In the data rows, 128 means zero.
Some points, each followed by its number:
[83 176 83 167 120 136 78 146 161 170 104 113 145 123 122 109] 0
[108 113 152 112 172 171 155 147 170 145 137 92 117 158 114 133] 1
[134 161 107 112 164 126 122 159 149 171 131 156 139 174 131 135] 2
[142 103 159 134 137 98 102 158 117 110 155 141 150 132 91 103] 3
[68 125 119 123 52 134 94 68 60 118 128 137 82 111 139 119] 4
[154 109 110 171 184 127 155 124 178 121 111 165 158 98 109 103] 5
[173 172 124 162 106 111 95 138 134 123 112 145 152 166 121 107] 6
[117 102 90 140 134 121 138 106 78 129 114 106 134 88 146 162] 7
[106 164 137 162 108 109 170 110 135 126 128 126 172 105 146 181] 8
[181 95 83 143 110 156 174 147 111 108 103 150 135 156 176 164] 9
[85 110 113 137 109 172 140 142 95 185 97 79 105 97 115 155] 10
[142 122 54 122 55 48 121 47 59 66 132 99 101 108 140 129] 11
[158 179 107 151 152 147 127 171 138 117 135 165 150 129 93 171] 12
[78 160 131 87 164 156 96 66 154 126 130 82 65 139 141 105] 13
[99 118 127 167 143 147 155 126 97 151 115 102 144 96 150 155] 14
[157 158 96 97 145 127 119 126 91 132 99 149 151 143 86 95] 15
[84 98 150 154 113 121 95 108 97 132 99 116 120 108 94 104] 16
[134 86 156 106 138 142 89 157 141 83 129 127 110 89 115 107] 17
[158 158 81 110 170 152 93 136 139 187 149 159 105 166 115 139] 18
[99 197 92 157 164 109 173 170 190 125 105 162 166 186 133 97] 19
[179 115 160 157 148 146 153 148 173 138 128 161 153 128 95 87] 20
[131 163 102 106 166 124 120 158 149 167 128 151 132 172 130 141] 21
[160 131 153 127 169 80 129 116 175 113 169 118 144 125 123 120] 22
[89 91 138 129 105 166 106 81 89 112 94 151 103 97 97 86] 23
[140 96 128 146 161 130 138 124 166 112 113 156 132 98 93 98] 24
[172 133 95 88 149 146 140 159 102 103 112 94 90 86 89 142] 25
[134 89 151 105 133 144 91 154 141 81 126 127 108 93 112 109] 26
[103 147 79 164 179 92 122 137 180 190 123 144 133 170 173 103] 27
[142 104 147 123 72 168 161 154 127 93 141 140 90 77 145 99] 28
[121 113 165 169 131 124 187 177 120 126 145 102 113 107 109 187] 29
[156 123 136 64 101 134 85 117 106 86 90 101 144 88 79 129] 30
[186 107 119 94 109 126 141 132 108 105 108 150 156 133 96 151] 31
[212 199 143 190 181 126 178 176 161 146 206 172 169 186 204 197] 32
[164 110 158 149 102 115 164 129 99 142 149 168 94 110 138 135] 33
[161 125 132 82 100 128 119 111 101 99 98 123 145 124 94 137] 34
[80 124 128 137 124 106 101 129 122 132 91 98 81 140 168 126] 35
[157 156 96 93 82 92 81 65 92 68 156 121 123 154 138 75] 36
[167 166 97 84 88 92 122 152 87 125 121 141 76 113 109 87] 37
[153 127 159 121 176 88 134 117 176 110 171 110 140 126 118 120] 38
[175 160 82 59 79 98 73 96 99 84 154 109 107 154 137 79] 39
[47 119 88 110 53 47 114 44 54 65 76 37 107 50 79 123] 40
[167 98 155 144 171 98 161 102 162 98 174 106 151 128 140 105] 41
[126 116 146 162 99 182 96 131 101 145 131 179 137 110 142 125] 42
[161 130 80 145 80 68 78 119 131 140 81 134 130 142 119 97] 43
[94 108 82 130 155 91 103 166 166 102 142 106 143 81 153 164] 44
[161 138 65 79 138 157 77 115 88 180 159 136 93 143 74 107] 45
[91 99 123 121 157 75 79 159 132 94 137 129 144 90 79 107] 46
[157 135 85 149 83 75 84 125 130 141 86 131 133 140 118 105] 47
New points follow, each followed by the numbers of its two nearest points above by angle, nearest first.
[137 81 81 81 112 142 141 128 149 106 109 80 61 81 112 121] 25 26
[98 79 92 149 93 92 141 121 168 151 160 146 149 170 159 80] 27 43
[180 96 109 148 92 135 180 160 92 119 104 162 126 142 175 153] 9 33
[101 119 117 170 142 149 155 121 96 150 114 92 141 90 150 153] 14 7
[183 127 120 167 98 152 186 161 119 136 120 156 145 166 175 153] 9 32
[100 81 128 122 135 90 75 136 115 86 127 147 130 72 75 94] 46 17
[86 90 143 131 100 174 108 81 82 108 94 158 100 97 96 84] 23 16
[165 162 79 106 175 149 92 139 140 194 146 164 103 168 110 138] 18 21
[169 121 130 81 100 126 124 110 101 96 94 125 147 122 90 135] 34 30
[104 167 175 104 187 153 170 111 133 143 108 93 167 160 91 177] 1 8
[138 95 128 146 160 125 139 128 168 111 112 149 135 101 89 95] 24 5
[163 137 101 86 117 160 104 133 91 172 152 136 93 128 84 77] 45 37
[178 118 155 150 145 147 149 146 165 142 131 158 147 128 94 86] 20 24
[89 98 122 123 162 72 78 153 141 87 135 128 149 91 85 104] 46 3
[112 171 138 171 108 112 176 109 134 126 130 124 174 112 147 183] 8 14
[115 138 120 171 176 109 107 191 181 121 168 131 178 104 140 155] 44 12
[100 141 83 160 171 97 117 133 170 181 118 140 130 160 163 100] 27 19
[90 113 115 129 111 171 141 141 100 183 100 83 104 96 111 152] 10 14
[153 107 179 140 173 186 159 122 133 182 144 105 73 178 159 118] 1 13
[132 119 141 158 100 174 102 130 104 146 128 179 138 116 139 129] 42 23
[103 142 82 164 175 98 125 137 173 189 122 140 132 164 171 109] 27 2
[77 125 125 135 127 105 101 132 124 131 84 96 81 139 166 128] 35 13
[95 100 129 118 162 75 82 154 140 93 141 134 148 89 77 110] 46 3
[137 102 154 133 144 97 94 159 115 113 150 140 144 130 97 105] 3 46
[192 129 116 175 99 159 189 160 118 137 119 155 149 170 181 158] 9 32
[199 142 145 158 136 184 143 197 165 140 184 121 169 190 180 148] 32 2
[132 105 183 142 182 189 167 91 170 177 111 99 104 157 99 128] 1 20
[184 184 92 163 120 97 149 104 124 114 177 122 133 151 180 175] 32 8
[165 177 156 129 127 117 145 103 105 132 177 163 163 173 159 137] 32 6
[187 161 151 194 132 123 204 169 131 136 191 153 150 156 197 210] 32 29
[110 183 100 159 145 115 136 165 170 110 111 145 163 162 121 123] 19 12
[172 129 93 80 154 150 145 161 99 101 113 90 84 78 86 146] 25 30
[168 185 157 135 125 112 145 104 103 135 185 162 165 181 160 136] 32 6
[176 159 162 174 108 112 136 152 134 118 138 129 159 162 101 136] 6 32
[123 133 152 143 115 149 192 150 154 145 157 132 129 188 194 154] 32 9
[152 104 174 141 168 180 154 125 132 174 145 108 79 175 156 116] 1 32
[144 96 130 147 168 124 142 125 172 110 109 155 133 98 85 95] 24 5
[103 166 144 95 171 166 89 95 136 138 120 93 68 169 149 103] 13 35
[115 131 124 169 173 101 104 184 176 119 172 132 171 105 145 151] 44 22
[165 87 71 136 115 154 143 102 101 89 93 144 133 127 137 159] 9 31
[112 166 137 168 107 110 180 110 130 127 128 126 170 109 153 185] 8 14
[122 191 150 166 116 107 180 142 115 152 143 103 170 125 133 194] 8 29
